Each path is a new rotation, seen through one point. The rows after it are directions, each followed by how far the rotation turns it, in degrees per step (0 if it stays put).
Each turn is a multiple of 5 degrees from 10 to 175, or 0.
Each row of a path follows its step; steps can be skipped.
path 1
step 0: [  9.4 -14.7  15.2 -10.0   0.5   0.2  -5.8   3.8   1.3   4.0   8.9   0.3
 -11.4  -2.5  17.4 -16.4  -7.4   9.7  19.3 -14.1 -14.2  19.4  -5.1  -9.8
   7.5  -6.9 -13.0  -3.0  26.1  13.3  15.4 -12.4 -13.2 -14.8  18.0   3.7
  -7.4  -8.5  32.6 -10.8  18.4  13.1   5.6  10.7 -19.6  -5.8  12.0 -17.0
   9.8  -8.9   3.2   1.7  -2.1   2.8   3.6 -24.4  -6.4]
step 1: [-14.8   7.0   5.4 -15.3   4.6 -12.4 -23.0  -2.4  -3.3 -28.6   8.5   8.1
 -27.4  14.2  20.2  -9.2  -7.8  15.9   4.5  -9.2   1.5  15.0 -10.2  -1.5
   1.1   1.0  -8.7  19.9   4.3   6.8   9.0   0.6  -7.0  -2.9   8.2   4.5
  12.4  -3.8  20.5 -13.6   8.4  12.6  20.2 -20.3   0.9  -9.3   0.3   3.3
  36.1   0.7   2.9   1.4   8.3  -6.8   0.7 -14.9   0.8]
step 2: [-26.9  -5.3  -1.4 -20.1  -0.1 -12.8   3.3   1.4  -6.9 -11.2  21.6   3.0
 -11.8 -14.2  12.8  14.3   5.7  -0.1   2.6 -23.2  -7.7  12.4 -10.3  -4.5
   4.2 -32.1  -2.5  -8.7   9.4  23.6  11.9  -7.1 -11.1   5.4   2.9  -4.3
  -3.4  12.5   2.0   9.0   9.8   3.0   5.3 -25.2   6.2 -10.9  -3.9  -4.0
  24.9 -18.1   7.0   0.2  -1.0  -6.1   9.9  -8.5 -22.7]
step 3: [-17.1   8.1   1.9 -15.6  -3.8 -25.9  -8.2 -16.6  -8.6  -6.1  17.9 -15.0
   5.3 -11.2  -6.8  -4.9   9.8   3.0   6.8 -25.0  -9.0 -11.3  -8.0  -5.7
  13.4 -14.2   6.6   0.7   5.9  -3.0  -3.3 -20.4   5.8  -2.1  19.2 -13.8
  16.8 -10.5  15.7   0.2   0.0   9.9 -25.1 -22.3  13.8  -8.6  -0.3  -0.8
  19.6   9.5  10.7  -1.2  21.2 -12.9  15.7  -0.5  -1.2]
step 4: [-16.0 -11.5  -5.8   9.4   0.6  -9.4   6.5  -3.2 -16.8   3.0  32.2 -13.3
  -3.4 -18.1 -10.5  -4.1  12.0   7.9  20.0 -19.2   1.4  23.4   2.4 -18.3
   2.1   0.6   2.5 -13.6   1.2  22.2   8.9  -3.5   7.8 -20.6   7.6  -3.5
   6.9  -1.3  20.8 -10.8   3.9  -1.3 -13.5  -9.1   1.5  11.9 -10.9  -9.2
   4.7  14.7 -11.0  26.8  18.9   0.1  11.1   2.9  -3.2]
step 5: [  2.8   5.2 -16.9 -12.4 -20.6   8.9 -15.3  22.8  -2.4  -2.9   7.3 -12.6
 -10.8  10.2  -3.7  -5.5  14.6  -0.3  17.6 -14.4   4.0  18.4  -3.4  -6.2
  12.7 -15.2  -4.1  10.2  -8.8  13.2   7.2  -0.7  10.5 -10.7   6.5 -11.7
   4.3  -1.7  19.3 -12.6 -11.5  30.0 -18.8  -9.1   1.9  23.2 -16.8   1.4
  12.4  22.6 -11.3   5.2   7.9 -17.1  -8.6  -6.0  -0.7]
step 6: [-20.5  -2.1 -21.8  -4.2  -3.3  23.0  -4.5   4.0 -12.4  21.2  -5.3  -5.6
  -9.1 -16.0  11.5  -1.8   8.2  -4.9   3.1  -6.6 -15.6  23.5   1.1   2.6
  -2.1 -17.9  -6.4  -7.8 -23.1   7.5  10.8 -11.4  15.0  -9.0  16.4   4.4
  16.9   9.5   6.6  -3.7  -2.7   6.6   0.7 -18.8  -3.9  -2.6  -9.4  12.0
  14.4  17.1 -23.3   1.9 -14.0  -5.0   4.4 -28.0  -3.0]
step 7: [ -9.5 -11.3 -12.1  -3.7 -22.6   1.0 -24.5  10.6  -2.2   5.8  13.6   1.8
  11.5  -6.1   8.7 -27.1  -3.0   5.1  12.0 -18.9 -22.1  21.8  -4.1  22.7
  13.6  -5.6  -9.6   4.0   4.7 -15.3   7.3 -23.8  21.0  12.2  17.1 -10.7
   2.0   6.7   0.3  -1.9   2.0  13.6 -17.0  -7.8  -5.3  -4.8   2.1  14.0
  -7.8  -1.1  -3.3   3.9 -14.2   2.0   9.5 -18.8  -4.2]
step 8: [ 11.7 -10.8  -2.6  -4.3  -1.9   7.3  -1.5  13.1  -0.4   2.4   9.8  -1.7
  -8.5   8.6   4.8  -6.4  -2.8   4.8   5.2 -19.4 -11.9  14.8 -10.5   3.1
  -4.0  14.5  -1.9  -9.9  14.7 -12.7   4.3 -26.3   6.8   5.5  27.2  12.9
   4.4  11.2  13.2 -15.9   3.1  -3.2   7.8 -14.5  12.3  -7.3   0.0   5.2
   8.3  17.2   8.0  32.0   3.8  25.1  15.6 -33.7  -1.0]
step 9: [ 12.7 -14.7   3.5 -19.7  -8.5  -2.6 -26.5  11.2  -1.6   3.6  13.9   8.4
 -35.4   1.1   8.9 -10.3  14.6   0.5  20.1 -12.6 -17.3  -5.0 -10.6   7.1
  16.7   7.4   1.5  -0.1  16.7   3.7  14.5  -3.5  -1.6   0.9   5.3  -9.9
   2.9  -0.2  16.8  -2.7  -1.5  16.1  17.2   6.2  17.8  -5.6 -21.4  -4.4
   9.8 -12.4  -7.1  13.1  -0.2  21.1   4.2 -14.1 -14.6]
Directions:
[ 8.9  1.7 -3.4  3.7  2.8  2.5 -3.2 -1.8 -0.6 -3.4  3.3  4.7 -0.5  0.6
 -7.0 -3.5  5.8  4.7  1.4 -2.8  3.9 -2.9  1.2 -7.2  0.5  1.8 -2.1  3.9
 -0.6  5.9  0.1 -2.9  1.3 -5.2  3.5 -0.9 -5.3  1.4  4.3 -3.2 -2.8 -0.1
  7.0  3.4  1.0  1.4  2.5 -3.2  0.1  1.1 -0.2  1.3 -2.9  3.6 -2.0  0.1
  1.8]	85
[-1.5 -2.7 -4.0 -8.2  3.4  0.2  4.9 -1.7 -0.2 -1.5  5.8  4.5 -0.1  8.2
  0.5 -3.9  0.5  0.7 -2.3 -3.7 -0.6 -0.6 -9.5  4.4 -1.3  2.6  5.5 -0.1
 -2.6 -1.4  2.7 -2.1  1.2  2.4  3.0  2.0 -1.3  4.9 -1.8 -0.6  3.2 -2.1
  2.9  2.3  3.0 -4.3  3.1  1.7  1.9 -8.1  2.7  0.1  0.5 -1.4 -0.1 -0.8
  3.8]	55
[-4.6 -2.4  0.9 -0.6  6.6 -3.4  3.0  1.4 -4.8 -1.8 -6.2  1.1  4.4  7.5
 -2.5  0.8 -1.7  0.1 -5.1  3.3  1.0 -1.4 -4.8 -1.7  1.7 -2.6 -3.0  4.2
 -2.6 -4.5  1.8  0.1 -1.8 -3.5 -0.5 -1.9 -2.1  0.5 -1.5  4.8 -0.6 -0.3
  2.8  5.8 -1.0  0.2 -3.2 -2.6 -8.0  6.6  0.1 -1.1 -1.6  4.4  1.7  4.7
 -5.0]	0
